In the rows, 128 means zero.
These are runs of 8 systems, one row a step. Runs of the same system follow the same rule from any start.
zosos, trace 1, 8 rows:
[[115 168 156 134  86 104  88 156 155 137 176  83 114  94 105  94 141 101
  169 139 171 150 127 117 167 147]
 [117 179 119 136 136 120 194 171 157 132 137  91  95  92 118 142  99 111
  109 143 119 111 174 145 123 199]
 [119  91  93 126 157 109 231 133 164 168 157  97 156 110 123 138 133 147
  150 142 113  98 137  86 154  85]
 [145 112 150 146 138 111  78 150 134 159 223  87 101  81  58 116 156 169
  124 153 128 135 138  89 142  93]
 [120 176 135  81  99 158 153 171 109 133 197 120  59  81 102 147 105 169
   95 160 140 111 103 182 166 170]
 [110 125 106  73  87 151 198 149 188 137 165  78 162  78 157  99 114 115
  199 114 186 100 117 123 188 133]
 [110 136 147 174 120  87 108 170 184 147 209  45 164  65 114 129 143 121
  139 132 119 146 202  76 110 185]
 [ 85 172 117 152 133  65 229 171 113 181 189 105  81 118  98 183 134 154
   84 201  77 120 121 134 156 147]]
Voso, trace 2:
[[125 161 155 109 121 143 121 148 129 122 124 140 114 115 130 117 119 109
  124 120 145 122 133 129 114 184]
 [123 109 101 110 147 134 197 126 137 140 115 137 144 131 144 144 117 136
  127 124 115 101 127 119 134 118]
 [127 122 108 151 118  96  88 124 156 132 141  98 146 127 119 127 132 125
  141 130 124 142 152 110 145  96]
 [124 168 149 136 118 128 107 147 110 120 144 127  88 118 111 140 121 131
   96 144 121 139 135 158 116 173]
 [128 112 136 107 138 147 204 130 121 143 137 130 118 116 125 118 140 138
  150 135 145 110  90 128 148 112]
 [130 119 112 108 116 130  86 132 173 128 138 113 168 112 137 109 118 113
  154 101 149 117 156  90 141 119]
 [109 157 107 135 111 116 122 139 119 114 127 129 126 138 148 174 103 134
   79 137  95 133 152 165 114 172]
 [119 121 137 160 131 100 198 123 115 149 132 107 107 135 116 123 160 126
  155 160 130 141  87 137 155  95]]
kod, trace 3 (8 x 26):
[[135  97 120 121 150 166 204 119 103 121 121 134 120 123 142 150 123 160
  109 127 115 109 111 164 111 131]
 [120  94 118 111  97 126  97 111 141 136 156 117 171 129 142 114 147 138
  171 119 152 135  99 109 167  74]
 [108 180 136 125 100 111  61 144 128 113 115 147 131 141 145 142 109 101
   99 120 120 140 154 133 108 190]
 [129 124 109 148 171 119 238 123 135 136  71 129 120 145 136 136 120 108
  130 135 108 109 137 129 116 130]
 [159  89 147 145 149 128  83 118 146 139 158 103 125 104  81  84 159 136
  166 122 153 134 130  84 137  64]
 [120 158 148 114 116 143  63 144  79 121 163 163  95 128 117 166 118 166
   56 139 100 134 125 157 103 176]
 [109 124  81 104 112 130 236 115 124 129  95 129 125 151 164 148 112 130
  148 141 132 111  83 176 180  99]
 [146 112 141 133 100 137  51 116 177 103 125  90 166 107 135  68 137  90
  197  90 185 148 146 104 140 111]]
Zagaf, trace 4:
[[149 135 104 124 148 127 171 123 150 126  89 122  98 131 106 107 113 108
  151 131 144 113 130 132 157  91]
 [159  85 125 138 138 167  94 116 137 103 145  96 137  98 120 120 128 152
  131 104 137 131 154 143 106 113]
 [101 117 146 128 121 125 135 135  93 145 173 142 147 127 143 168 145 165
   91 141  96 132 110 127 105 159]
 [103 160 143 105 105 100 151 138 127 155 126 148 121 145 127 109 141 100
  159 146 152 127  82 109 172 121]
 [150 153 112 123 118 146  98 130 165  92  93 105 110 114 125 101  95  93
  147 103 160 127 166 154 136 143]
 [132  91  99 160 160 132 168 123 139 122 127 102 154 118 141 165 120 149
   99 120  86 120 176 131  86 139]
 [120 107 160 148 141  93 125 127 107 170 169 136 132 134  98 123 175 146
  135 152 116 138  95  77 130  89]
 [138 180 153  98 106 147  81 144 105 116 134 151  63 122  98 110 115 125
  116 141 159 130 102 164 150 143]]
fiki, trace 5:
[[135 152 158 146 125 119  90 129 122 121 120 131 101 132 105 104 140 106
  135 132 142 147 124 129 121 134]
 [136 129 129 111 139 159 151 135 108 118 131 143 106 118 127 145 112 151
   95 128 120 112 126 155 113 152]
 [132  99 103 111 147 127 161 118 143 146 123 136 147 134 125 128 128 137
  143 124 126 107 123  97 148  80]
 [136 123 131 148 113 122  56 121 140 114 140 108 140 123 123 119 134 124
  137 119 137 150 146 127 125 116]
 [101 144 133 122  98 130 136 130  98 119 131 143 134 142 162 155 126 134
  108 134 119 138 104 165 122 166]
 [131 137 133 106 146 127 175 127 139 142  88 158 123 142 125 103 127  96
  156 124 148 108 112  97 140 118]
 [164 117 127 155 163 141  93 124 146 106 114 110 112 111  99 119 118 126
  112 112 121 128 181 124  93 126]
 [109 105 112 144 122 116 144 118  92 136 155 131 134 143 140 176 138 172
   91 149  89 137 108 156 127 110]]
Voso, trace 6:
[[112 159 137 146 114 105 128 129 123 121  97 136 126 150 145 132 128  97
  126 133 124 143 127 139 118 160]
 [135 128 134 145 166 115 181 128 131 141 101 134 113 136 111 121 134 113
  132 136 119 119 134 106 117 124]
 [152 111 121 126 157 133 103 130 146 136 146 123 123 110  93 121 125 144
  121 123 123 115 157  93 122 101]
 [132 125 120 110 113 153  89 130 107 116 162 130 112 116 122 149 116 168
   96 130 122 127 124 162 131 127]
 [115 117 138 119  94 145 147 116 108 118 134 123 137 132 155 122 144 131
  156 129 153 141  77 166 149 120]
 [114 136 142 125 116 122 127 127 148 124  97 134 165 137 158 106 133  82
  164 105 152 131 130 102 118 158]
 [121 142 108 141 157 102 153 133 137 137  90 150 136 152 134 155 111 113
   93 130  88 114 164 104 100 149]
 [145 113 111 163 159 100 138 119 124 142 134 115  96 134  83 136 139 148
  114 154 103 134 133 123 138  69]]
kod, trace 7:
[[127 143 170  87 131 164 108 126  84 120 104 203 120 149 144 123 129 122
  106 112 139 117  91 126  96 168]
 [140 106  61  87 150 134 155 105 146 128  71 167 144 164 142 139  92 131
  124 112 117  88 130 117 154  67]
 [149 114 107 188 118 100  42  99 144  97 103  90 134 145 119 122 130 114
  137 121 124 168 163 152 128  81]
 [122 138 185 178 139 124 134 112  60 115  92 159 104 163 137 137 162 116
  105 140 109 164  94 161  73 170]
 [142 109 131  78 155 148 173 105 110 149  85 195 116 162 119  98 138 121
  154 126 152  95  64  97 158  61]
 [168 126  86 100 121 151   4 111 149  94 104 144 120 138 107 118  86 134
  111  98 141 121 164 137 144  78]
 [126 116 107 188 129 129 136  93  85  82  68 128 129 171 172 182 123 137
   84 130  79 164 136 213  81 147]
 [120  92 160 157 129 103 171  82  99 140  75 152 152 182 148  90 186  92
  199 134 152 155  49 108 141  64]]
zev, trace 8:
[[136 138 127 137 125 143 114 125 130  97 100 125 123 129 142 131 111 113
  117 113 129 134 150 159 105 158]
 [129 106 129 131 151 131 162 114 128 129  90 148 154 147 147 126 135 113
  139 114 122 119 127 106 105 125]
 [138 129 124 115 138 116  85 122 130 139 119 158 125 146 105 119 128 126
  126 127 130 122 126  94 138  90]
 [140 136 110 119 126 145 108 121 107 106 114 146  97 138 123 147 106 147
   92 130 117 125 127 171 127 123]
 [128  94 117 128 116 152 149 102 124 106 103 124 158 139 167 127 130 126
  151 108 142 132 110 158 126 114]
 [125 126 143 112 119 129  70 126 138 125 119 151 165 137 142 113 131 108
  139 102 141 130 136  90 112 138]
 [122 156 105 113 141 112 125 133 124 130  92 172 119 159 132 156  99 120
   84 129  98 110 146 121 116 143]
 [146 114  91 142 141 123 149  98 135 111  70 128 116 157 130 120 117 113
  146 125 132 128 126 151 148  73]]
Bigo, trace 9:
[[145 124 127 140 166 105 111 144 128 160 176 124  92 110  63 139 135 165
   93 154  99 117 149  88 128  94]
 [131 131 119 122  94 145 117 138 111 122 194  89  85  97 104 142 125 178
  118 155 138 140 104 192 170 108]
 [119 114 137 119  78 162 147 128 148 105 152  73 156  90 165 100 138 115
  189 108 183 141 107 167 151 151]
 [ 94 133 134 136 112  97 132 143 176 140 127 110 204 122 173 124 135  83
  158 106 131 130 165  72 108 181]
 [ 95 168 111 168 149  42 170 146 136 168 113 137 128 163 116 165 130 104
   98 166  72 129 156  85 126 139]
 [157 156 144 173 170 106 176 140 112 141 124 108  26 118  51 113 137 127
  115 175 121 132 124 151 140 103]
 [167  99 172 122 144 197 131 149 122 120 208  79  86  45  79 100 144 174
  135 124 161 122 128 148 112 142]
 [100  78 113  90  78 151 121 139 153 144 231  80 204  77 164 144 139 178
  155 112 144 119 118 113 156 125]]
fiki, trace 10, 8 rows:
[[125 117 136 109 141 140 115 109  91 125  90 197 143 170 150 141 130 131
  101 115 111 119 104 116  97 129]
 [148 134 104 106 148 126  91 108 122 120  68 186 115 173 117 125 105 117
  110 118 121 112 127 116 131  83]
 [159 102 104 138 136 153  86  90 104  89  76 147 116 159 133 135 116 139
  111 112 122 137 124 174 117  84]
 [131  83 133 119 131 151 110  86  79 116  92 182 155 173 160 137 147 145
  122 110 120 134  79 138 106  93]
 [138 124 133  90 136 140  59 104 108 121  76 207 144 176 136 116 121 114
  116 101 134 117 111  96 112 103]
 [150 133  91 113 136 146  74  98 113  90  47 184 122 178 145 147  88 122
   90 104 110 120 141 161 111 110]
 [145  91 106 140 146 138 132  74  87 105  42 178 133 196 152 137 132 128
  123 118 112 135  90 160 116  66]
 [161  91 155 126 155 153  55  81  82 110  72 200 132 178 121 109 150 128
  123 101 131 138  94 114  92  79]]
Bigo, trace 11:
[[125 140 109 116 151 125 184 145 128 144 133 136 108 123 118 158 108 145
   92 144 101 102 140 127 128 143]
 [156  98 115 155 149 134 147 113 140 123 130  90 107 115  98 112 137 139
  151 133 136 133 130 142 144  72]
 [128 128 162 140 101 141  63 136 123 116 177 102 133  99 123 118 145 138
  131 123 145 154 131 137 113 153]
 [ 85 134 126  96  93 122 172 142 122 149 156 137 165 128 172 152 131 134
  132 134 128 119  96 125 146 160]
 [129 148  97 134 134  94 161 129 178 135  85 112 131 138 124 106 112  81
  164 128 140 119 151 102 159 104]
 [143 147 142 181 157 114 110 140 133 116 121 104 100 115 100 139 125 119
   94 133 100 144 184 133  79 168]
 [120  98 159 143 144 133 187 128  83 155 174 130 115 119 114 146 168 173
  117 157 109 132  80 132 119 118]
 [140 133 131  89 108 137 100 140 155 144 170 112 112  97  92  86 131 128
  172 128 178 117 107 103 187  85]]
Doz, trace 12 (8 x 26):
[[146 137 156 148 175 122 183 129 104 142 102 149  75 137  89 118 141 122
  116 150 116 121 113 121 113 121]
 [172  92 119  90 170 182 135 124 139 124 136 138 111  98  95 113 112 159
  123 107 140  91 142 113 121  95]
 [124  86  91  95  91 166  98 111 128 108 158 117 172 121 166 150 115 168
  130 107 135 125 117 161 146 103]
 [ 90 142 139 137  66 102 117 115 119 120 116 122 158 157 175 120 149  94
  171 132 155 162  79 153 156 134]
 [125 176 170 148 142 104 118 134 131 124  66 157 117 154 126  99 134  60
  139 121 138 140 139  99  94 179]
 [149 116 112 142 201 120 155 128 131 140  92 162 125 144 107 154 114 135
   77 125  75 100 177  84  76 127]
 [154  72  93 142 156 127 134 104 113 140 159 116 114 130  90 149 138 188
  110 146 101 123 117 132 149  29]
 [146 110 148 108  87 183  95 111  92  97 159 113  96 108 124 107 140 160
  150 126 175 147  68 203 160 101]]
Doz, trace 13:
[[128 107 165 144 111 115  88 124 114 143 186 105 127 112 100 102 174 144
  161 142 151 154  92 110 147  91]
 [122 178 152  79 101 160  90 149 100 113 136 168  94 124 132 131 105 129
   97 125 145 119 110 158 125 187]
 [112 135  79 105 137 121 219 133 167 135  82 129 155 139 164 139  94 101
  141 120 124  94 147 119 146 136]
 [147 103 126 187 140  93  74 118 169 128 135  76 150 117 103 105 147 110
  157 120 128 154 174  92 124  90]
 [115 136 169 155 122 133  88 136  66 126 175 142 104 126 120 168 150 170
   68 149  94 154 114 161  89 172]
 [113 148 122  76 136 130 232 142 117 164 126 163  97 134 120 125 123 129
  139 153 139  91  75 119 176 111]
 [174 128 102 105 133 159  76 131 197  99 111  94 120  90 101  76  92 102
  166  91 177 110 181 116 151 102]
 [103 100 119 161  98 141 105 122 117  98 155  95 191 118 189 185 128 158
   95 109  92 157 159 171  75 187]]
zev, trace 14 (8 x 26):
[[121 122 145 109 107 123  61 124 130 135 147 149 160 134 135 115 142 125
  142 116 143 135 115  91 131 118]
 [114 171 108 103 117 122 114 143 123 122 112 159 115 144 139 159  93 126
   82 132 108 115 141 144 126 165]
 [137 114  90 145 138 124 180 106 151 112  71 110 136 146 147 122 114 103
  156 120 132 124 139 149 142 100]
 [159 109 163 151 152 140  68 115 131 116 118 130 128 123 102  92 149 115
  142 108 143 141 142  98  94 113]
 [122 127 137 102 147 143 134 128  81 138 129 190 115 149 129 162 124 161
   74 135  96 111 106 127 104 140]
 [118 113  77  99  96 126 142 107 136 125 111 132 146 152 155 132 114 132
  155 126 144 121  94 153 188  67]
 [146 137 137 136 105 149  36 127 148  86 119 105 135 111 136 106 114 106
  137  97 156 148 164 149 110 155]
 [115 124 135 135 161 134 176 125 110 125  84 169 155 154 165 160 123 119
   90 117  88 114 144 116  65 184]]
zosos, trace 15 (8 x 26):
[[131 173 152 108 118 126  84 141 130 126 118 151 100 129 109 103 120 100
  130 126 152 129 127 118 133 151]
 [130 139  86 111 133 141 153 130 150 111  91 130 133 132 149 147  87 117
  112 113 119 106 161 149 128 146]
 [127  74 114 161 136 121 146 103 132 129 128 103 173 136 147 136 150 137
  146 120 115 139 130 121 116  93]
 [127 134 175 155 134 114  93 128  91 139 148 144 105 135 101 123 161 135
  115 145 120 152 106 118 105 132]
 [132 166 120  81 126 142 140 136 119 126  97 173  91 144 122 124  99 115
  115 130 142 103 108 141 152 133]
 [145 101  90 111 126 153 117 114 170 104 103 110 164 119 149 114 104 117
  153  91 146 114 159 126 135 107]
 [118 101 144 175 126 121 106 120 109 118 151 105 158 125 147 154 151 146
  105 125  99 156 144 139  78 156]
 [102 150 152 133 119  97 162 124  87 152 114 166 112 167 132 136 153 117
  126 159 119 139  69 128 141 123]]
Zagaf, trace 16:
[[142  90  96 134 130 148 142  94 126 102  85 127 146 149 153 131 121 130
  141 110 130 129 122 162 130  86]
 [126  91 151 139 130 137  88 105 106 119 120 149 174 146 153 130 153 131
  128 104 122 144 121 109  86 129]
 [110 157 132 105 128 106 104 128 103 143 102 197 130 172 136 147 121 118
   94 133 107 120 110 102 122 137]
 [136 135  86 109 128 119 131 104 135 118  64 159 119 171 134 120 105 106
  139 122 137 117 113 138 164  73]
 [153  87 113 146 134 155  83  89 125  89  84 126 155 146 148 124 127 127
  132  94 130 142 142 154 100  99]
 [114 102 141 134 145 127 113 109  85 133 111 183 163 168 156 160 144 145
   91 119  88 130 113 109  79 138]
 [116 143 126  92 125 106 112 113 107 150  90 203 132 184 131 123 132 111
  130 134 131 117  80  93 155  84]
 [148 135  92 108 110 148  70  97 132  85  58 155 123 164 146 118  95 107
  133 100 147 130 128 167 144  95]]

Name the system that made each run.
trace 17, 2 rows:
[[123 115 152 118 119 171 166 122 101 106 114 140 140 125 166 131 134 129
  130 112 142 128 101 165  99 170]
 [110  96 125 129 134 108 154 111 137 147 104 146 189 157 161 124 149 108
  158 114 123 125 114  77 124 107]]
 : Voso
trace 18, 2 rows:
[[136 158 139  84 111 153  95 140 138 116 118 146 112 119 123  99 109 106
  143 111 169 116 123 128 143 148]
 [123 124  79 117 125 137 150 129 155 113 113 114 152 125 157 159  93 132
  111 113 111 113 167 147 128 143]]
 : Zagaf
trace 19:
[[126 119  66  99  93 144  97 125 146 108 154 105 142 116 147 160  89 164
  112 121 124 121 146 171 164 105]
 [111 122 130 182  98 115 109 114 137  95 107  86 170 135 175 138 137 102
  143 113 125 169 152 164  97 166]]
 : zev
trace 20 (2 x 26):
[[120 109 144 166 102 113 129 103  94 125 139 109 120 145 130 124 168 137
  154 151 137 168  71 166 150  82]
 [123 157 166  85  98 153  84 129 108 115 109 175 122 140 142  99 128 100
  144 112 170 130  89 131 131 157]]
 : kod
trace 21 (2 x 26):
[[109 139 146 128  99 123 122 144 108 144 191 112 114 109 117 142 145 157
  120 155 128 141  99 144 146 139]
 [108 158 127  84  94 144 156 149 137 129 143 126 125 111 149 124 112 119
  143 127 156 112 109 145 159 164]]
 : kod
trace 22, 2 rows:
[[135 113 117 142 137 134 184 114 126 119 103 113 118 132 134 125 129 124
  145 130 132 128 116 155 136 110]
 [144 103 156 130 136 151 107 121 135 123 136 121 143 111 122  98 148 123
  156 108 154 132 126 106 111 122]]
 : Doz
trace 23:
[[150 117 118 124 136 151 152 125 159 114 113  99 120 105 120 100 118 114
  161 112 157 117 142 135 140 115]
 [125 104 139 133 117 145  95 127 134 117 154 112 168 110 150 133 136 138
  127 107 129 136 147 121  97 155]]
 : Doz
trace 24:
[[131 138 106 152 116 118 123 139 160 115 141  73 124 103 124 133 113 123
  131 128 127 138 169 153 137 141]
 [119 112 141 156 141 124 202 135 122 141 149  98 127 110 129 141 149 140
  130 145 113 133 122 135 115 142]]
 : zosos
trace 25:
[[127 129  81  92 118 146 139 128 142 119 123 134 131 128 143 147  93 141
  115 119 127 105 136 148 153 119]
 [119 117 114 164 103 114 136 118 138 114 130  79 142 125 147 132 136 121
  151 132 132 154 132 163 140 121]]
 : Voso
trace 26, 2 rows:
[[145 118  90 130 157 128 149 118 118 127 111 142  99 143 110 156 107 156
   91 140  96 112 137 146 132  89]
 [152  78 133 117 129 169 120 104 112 115 143 123 130 117 123 110 143 158
  150 115 151 130  96 146 136  78]]
 : zosos
trace 27, 2 rows:
[[139 117 169 160 130 143 130 119 121 113 121 107 124 116 125  98 157 109
  160 120 155 151 117 140 105 140]
 [123 127 153 116 150 142 138 144 110 141 150 154 131 117 124 148 132 148
   93 127 107 112 134 103  91 169]]
 : fiki
trace 28:
[[149  94 136 139 157 139  95 101  75 128 123 170 107 155 104 146 145 170
   90 135  99 133 101 135 108  77]
 [143 123 137  73 102 174  73 112  92 112 135 173 103 136 124 111 124 153
  130 119 163 124  70 157 157  94]]
 : Bigo
trace 29:
[[119  99 172 157 124 129 133 115 107 131 141 121 154 129 142 116 173 125
  154 126 138 153  97 120 104 131]
 [124 151 154  91 132 130  97 135 108 142 121 189 121 147 120 121 129 120
  113 126 133 115 106  92 122 137]]
 : Doz
trace 30 (2 x 26):
[[123 165 174 126 117 116  99 139 100 138 136 152  90 136 102 109 148 115
  129 147 145 142  94 124 133 140]
 [148 137 113  77 144 172 156 133 128 117 102 160  97 122 123 125  93 133
  116 115 142  90 123 146 136 132]]
 : kod
trace 31:
[[147 135  82  92 153 140 188 150 177 143 141 105 101  94  94 123  90 136
  132 132 137  83 158 116 169 102]
 [139 101 107 142 100 146  85 136 166 105 187  49 148  74 130 129 119 154
  144 113 142 142 168 156 140 129]]
 : Doz
trace 32:
[[150 135 130 124 119 158  71 119 152  86  90 122 137 121 142  98 108  94
  147  88 162 134 159 142 110 151]
 [118 110  96 139 158 117 154 126 131 132 111 142 163 144 152 178 111 143
   79 123  72 112 170 113  85 147]]
 : Zagaf
trace 33:
[[134 118 142 109  99 176 107 123  97 103 156 123 112 110 137 129 129 157
  125 123 150 136  95 185 133 138]
 [116 103 126  90 103 157 138 118 143 121 122 134 184 126 176 114 129 114
  169  95 163 118 107 119 137 134]]
 : Bigo
trace 34, 2 rows:
[[149 128 139 175 120 147 109 114 120  79 101  88 104 119 132 119 127 114
  132 118 140 161 145 198 102 150]
 [122  95 172 123 151 156 176 120 108 135 113 158 166 132 157 117 158 118
  145 107 136 120 102  95  81 158]]
 : zev
trace 35, 2 rows:
[[129 109 149 129 152 138 160 138 142 144 148 120 151 104 126 122 141 130
  135 119 126 116 143  88 100 150]
 [119 125 108 130 131  98 122 136 141 155 162 119 135 125 109 145 131 146
  118 146 108 123 139  97 149  99]]
 : Bigo
trace 36 (2 x 26):
[[142 112 109 106 126 160 150 123 130 116 135 117 114 111 124 125 116 146
  136 124 145 114 117 158 152 104]
 [118 103 137 129 105 149 119 124 129 119 159 104 165 109 156 131 140 140
  142 114 139 137 124 138 118 144]]
 : Zagaf
